One turn moves each row of this set onto another row. After a few examples, where does it send each row asked below?
q_585: [  4 -18  16 -13   5   4  -4  -6  -8  23   7 -13  14   3  -5   2   8  14
  19 -24   6   6   7  -5 -13   5 -10  13  10   0  -6  -3  25  -6 -15 -24
  15  26  20  24  -1   5  -5   9  -7  16  12  -4   3   1   7  27  -4 -16
  -3]
q_251: [ 10 -18   5  -1   5  -5 -32   4  -5  11  -8   4   2  -3   4  -3  -5  13
  14  -9   0  10  15   3 -23  -8   9 -14   3   1 -25  17   8   3 -11 -19
  12  18  12  29  -5  -5  -4   3  -2   8   4   3  15  -7   1   3   1  -3
  16]
q_419: [  1 -18  14 -16   9   6  -6  -4 -10  21   6 -19  20   0  -6  -1   8  18
  20 -22   5   7  13  -9  -8   2  -6  12   8   3  -3  -4  24  -4 -11 -25
  17  27  22  21  -4   4  -5  12  -6  16  14  -2   4  -2   7  20  -2 -13
  -1]
q_534: [ 13  -3  -8 -16 -13   3 -25   1  27  15  13   4  19  -7  21   8  19  -7
   1 -29   2  20   7   3 -24 -13   9 -11   1  -3   3  -3  43   0  -2  -5
   8  13   5  22 -17  10   2   4 -10   3  25  -8  -4   2  -2   7   3  -3
   1]
q_758: [ -2   8  18 -16  -3  14  -9  -9   3   9   7  -5  10  -9  18   3  16  10
  14 -17  -4   8   4  -2  -9 -20  11 -13   7  -7 -18  20  19   9  21 -10
  20  14  16  26 -17   3 -10 -11  -3  13  18  11   9   1 -10  10  13 -16
   6]
q_515: [ 20  -8 -14   7   3  12 -13  -2   5   9   8 -16  18  -2  24  10  16   2
   2  -9  -6   1   9   7 -18 -23  -5 -14  17  14  -8   1  14 -10  -3  -9
   6  -9   2  13  -9   0   3  10   0  16  10  12  16   6  12  12 -13  -2
  15]
q_367: [  4   5  11  -9  -2  -7  -2  18  13  19  14 -20   6  -9   7  15  15  -3
   8 -24   3   3   4  -5 -32  -9  -6   3 -10   9  -9   4  11 -10   7 -15
  -3  14  13  18 -16 -13  -5   3   5  14  12  -5 -11  -2  -3  13  -7  -4
  -8]
q_991: [  0   4  18 -10   2  13 -11  -7   3  11   4  -7  12  -6  20   2  20   7
  13 -17  -4  10   2  -6 -10 -14   7 -15   6  -8 -15  15  19  11  25 -16
  20  13  21  25 -19   5 -13 -13   0  12  14  17  10   0  -8  15  14 -13
   3]
q_132: [ 12   4   5  -3  -6   1 -15   5   1  17  13  -5   7  -2   4   3  16 -19
   2 -15   2  11  11  -9 -11  -2 -19  -8  17  -5  -1  -6  31   2   9 -13
  30  11   8  26  -4  19  -7   0  -2  33  14  -4   2 -16 -20  10  17   1
  -8]
q_540: [ 20 -11 -15   9   1  13 -11  -3  11   8   8 -13  19  -3  19   8  19   1
  -2 -11  -7   6   9   7 -19 -24  -4 -11  15  15  -8  -3  16 -12  -5  -7
   6  -7   4  12  -9   1   3   9   1  16  10  12  15   1  14  13 -14  -7
  17]
q_274: [  6 -21   3   0   5  -3 -32   5  -7  10  -7   8   4  -7   3  -2  -3  10
  13 -11  -1  13  13   3 -18  -7   3 -14   9  -1 -23  17  10   1  -9 -18
  11  13  10  26 -11  -5  -8   4   1   7  -1   6  15  -7   3   4   0  -5
  15]
q_330: [ 13   5   3  -4   0   5 -12  10  -1  16  11  -3  10  -2   1   0  20 -17
   4 -19   4  13  15 -12 -13  -6 -19   0  15  -5   0  -2  30   4   7 -13
  27  11   5  26  -3  16  -9   2  -2  35  18  -3   8 -16 -17  15  18   2
  -7]
q_256: [ 10   0 -11 -22 -13   6 -25   5  27  14  10   6  22 -11  21   2  22  -6
   5 -28  -3  16   7   3 -24 -10   9 -11   4   5   7  -1  43  -1   1  -8
  10  14   9  22 -13   5   7   6  -9   4  23  -6  -5   3  -5   7   4  -4
  -1]
q_464: [  6 -15  -1   3  -3  19 -12   1   2  10   7 -11  13  -1  10   1  -4  -7
   1 -16  12  -8   7  -3 -10 -15  -1  -6   1   7 -18 -18   5  10  -5   3
  24  24  14  11  -8  -1   9   8  -5  21  24  14  14   4  -3  13   2 -22
 -11]
q_831: [ 14   1   5  -1  -5   2 -17   5   0  15  12  -3   7  -3   1  -1  19 -19
   7 -15   7  14  10 -13 -11  -7 -20  -5  17  -3   1  -5  31   0   6 -15
  30  10   8  24  -2  20 -10   4  -5  35  18  -2   1 -15 -17  16  13   2
  -5]
q_901: [ 12  -6 -10 -20 -14   2 -21   2  28  15  13   1  22  -7  24  10  15  -8
   2 -30  -2  17   8   5 -26 -13   8 -11  -1   2   2  -4  44  -1   0  -8
  12  15   5  21 -13   5   3   3 -10   2  27  -1  -5   5  -4   6  -1  -6
   2]
q_543: [  9 -10  -1   4  -5  21 -12   1   1  10  14 -14  12   0   6   3  -3  -9
   7 -17   7  -7  10  -3 -13 -19  -4 -11   2   6 -14 -16   4   3  -3   6
  25  26  16   8  -8  -2   9   8  -8  21  23  16  18   7  -7   9   6 -16
 -12]
q_226: [  3   4   8 -11  -4   0  -1  17  10  17  14 -25   5  -8   9  12  15  -1
   6 -23   1  -2   5  -5 -32 -12  -3   6  -9   9 -12   3   9 -11   1 -15
  -2   9  13  18 -10 -12  -6   1   6  16   9  -2 -15   1  -1   8  -3  -2
 -12]
q_582: [  8 -22   3  -2   9  -2 -32   5  -4  10  -7  10   5  -5   6  -4  -2  12
  17 -12   0   8  17   3 -15 -10   4 -12   8   4 -21  17  10   2 -10 -15
  10  16   3  28  -5  -8   1   3   0  10   0  10  17 -12   6   3   4  -3
  12]
q_525: [ 13  -1   0 -12  -6   6  -3  -2   7  18  12  -1  16  -2  -2  13  -1   5
  14 -13  -6  15   4   7 -11 -10  11   0   5  -2  -1   3  11  12  -3 -12
  26  26   6  21 -15   7  24  -8 -11  10   3  -3  -3   8   6   0 -13  17
  -4]
q_786: [ 20  -9 -20   4   5  13  -9   0   7  10  10 -13  20  -4  14   8  20   1
   1 -14  -7   1   5  11 -19 -22  -2 -11  14  17  -7  -3  17  -9  -1  -7
   6  -7   1  14 -10   1   2  12   3  12  13  12  16  -1  15   6 -11   0
  16]
q_844: [  2 -15  13 -13   7   2   2  -8  -7  24   3 -17  15   2  -5  -1   9  13
  18 -22   7   7   9  -7 -12   7  -6  10  12   0  -7  -3  23  -7 -16 -21
  17  25  21  18   1   8  -4   8  -6  17  16  -3   3   2   3  25  -2 -17
  -3]
q_539: [ 18   1   0 -10  -1  11  -4  -4   9  18   8   4  10  -2   0  13  -2   2
  13 -12  -1  17   7   7  -9  -9  12  -1   8  -3  -8   1  12  12   0 -10
  27  26   6  24 -13   6  21  -2 -10  10   0  -3  -5   7   9  -6 -14  16
   3]
q_675: [  5  13 -15  -5   0  -3  -6  -4  -9  11   7  -4   1  -4  15 -11   7 -18
   9  -8  -5   3  16   3 -24 -14   3 -10  14  13  -2  14  19  -8   1  -8
   6  29   6  21  -7  20  -2   9  -4  13  15  23  -3 -12  -5  12 -17   3
  -7]
q_992: [  5  12 -11  -8  -2  -5  -5  -2 -14   7   6   0   3  -4  14 -10   8 -16
  12  -6  -6   0  18  -1 -25 -11   6 -12   8  13  -4  12  23  -8   0  -6
  10  26   4  20  -8  18  -4   3   1  13  11  23   0 -12  -7  14 -16   5
  -9]

q_585 turns into q_274
q_675 turns into q_367
And these:
q_901 turns into q_132
q_786 turns into q_256
q_992 turns into q_226

One turn moves each row of this set onto another row. After a few examples, where does it send each row asked below?
q_931: [-6 -2 -2 -3 -4  3  4 -3 22  4 -6  8]
q_940: [-10  -8   7  -5  -3   2   4  -3 -13  13  -5   4]
q_973: [-11  -1  -1   2   0  17  -1  -8  18 -12   4  12]
q_391: [-12   6 -11 -12   0   8 -16   0  11  -6  -4  13]
q_874: [-11   7  -1   2  -9  18 -10 -10  19 -11  -7  13]
q_96: [ -3 -10   5 -16 -14  -2  -6  12 -12  -8  -2  13]
q_871: [ -7   9  18   6   0  12   1 -12  -7   7  -9  13]
q_357: [ -7   4  -7  -3  -5   6 -15   0  -7  13  -4   7]
q_660: [-15 -11  -3   4  -8  11  -6  -2  16 -14 -12  -3]
q_25: [ -5 -17   5  -4   0  -1   2   1  -8  -9 -23  17]
q_186: [  7  14  18   3  -4   1  -3   0  -8 -11   4   1]
q_480: [12 -3 -3 -3 -8 -6 -1  8  6 -8 -4 18]
q_727: [ -3  12  12  -1  -5   8 -20   1 -13 -20 -13  12]
q_649: [-14   0  -1   1 -14  16 -15  -1  15 -16  -7   1]
q_558: [ -1  -4  -4  -7 -14   2  -4   6   2   9   1  18]
q_374: [ -7 -11  14  -8  -6   4  -4  -1  11 -29  -5   8]
q_442: [-11  -9   8  -7   3  12   0   6 -13  -7  10  17]
q_501: [ -8  -6  17  -4  -7   3   2  -2 -24 -10  -9  14]
q_664: [  8   3  12  -4 -13  -8  -1  -1  -4  -9 -21  13]
q_104: [-9  9  2  0 -6  9 -9  2 15  0  3 -7]
q_28: [  1   9  -2   6   3   2 -16   2  -6  -1  -3  -6]
q_823: [ -5  -4  20  -3 -10   2   3  -2 -21 -12 -11  12]
q_821: [-12 -11  -8   2   4  12  -2  -4  15 -16  -5   7]
q_986: [13  5  1  9  1 -7 -4  3  3 -9 -7  1]
q_705: [ -3  -2  -5  -7  -2   2  -7   9  17 -17   4   3]
q_814: [ -4   9   3  -5  13   3 -10  -7 -18  -4  -5  10]
q_937: [ -8  -3  18  -1  -4   5   3  -4 -24  -7  -6  12]
q_75: [-23  -6   6 -14   1  15 -12 -13   2  -6  -5  15]
q_386: [-14 -16  14 -10  -9   9   4  -7  13  -8  -7  14]
q_345: [ -6   2  20  -1  -4   4   1  -5 -23 -11  -8  12]
q_221: [ -2  -7  22   5 -16   3  -1   9  -4 -12  -8  -3]
q_970: [ -4   5  -6   0   1   0 -10  -4  16  -8 -19   0]
q_393: [ -4   1  21  -2  -9   2   1  -3 -22 -14  -8  12]
q_179: [ -8   2  16   1   2   6  -9 -14   9 -22 -17  -1]
q_371: [-19   3  16  -1   1  17 -13 -12   3 -10   1  -3]

q_442 turns into q_25
q_823 turns into q_393
And these:
q_386 turns into q_374
q_940 turns into q_96
q_970 turns into q_104
q_821 turns into q_660
q_986 turns into q_28

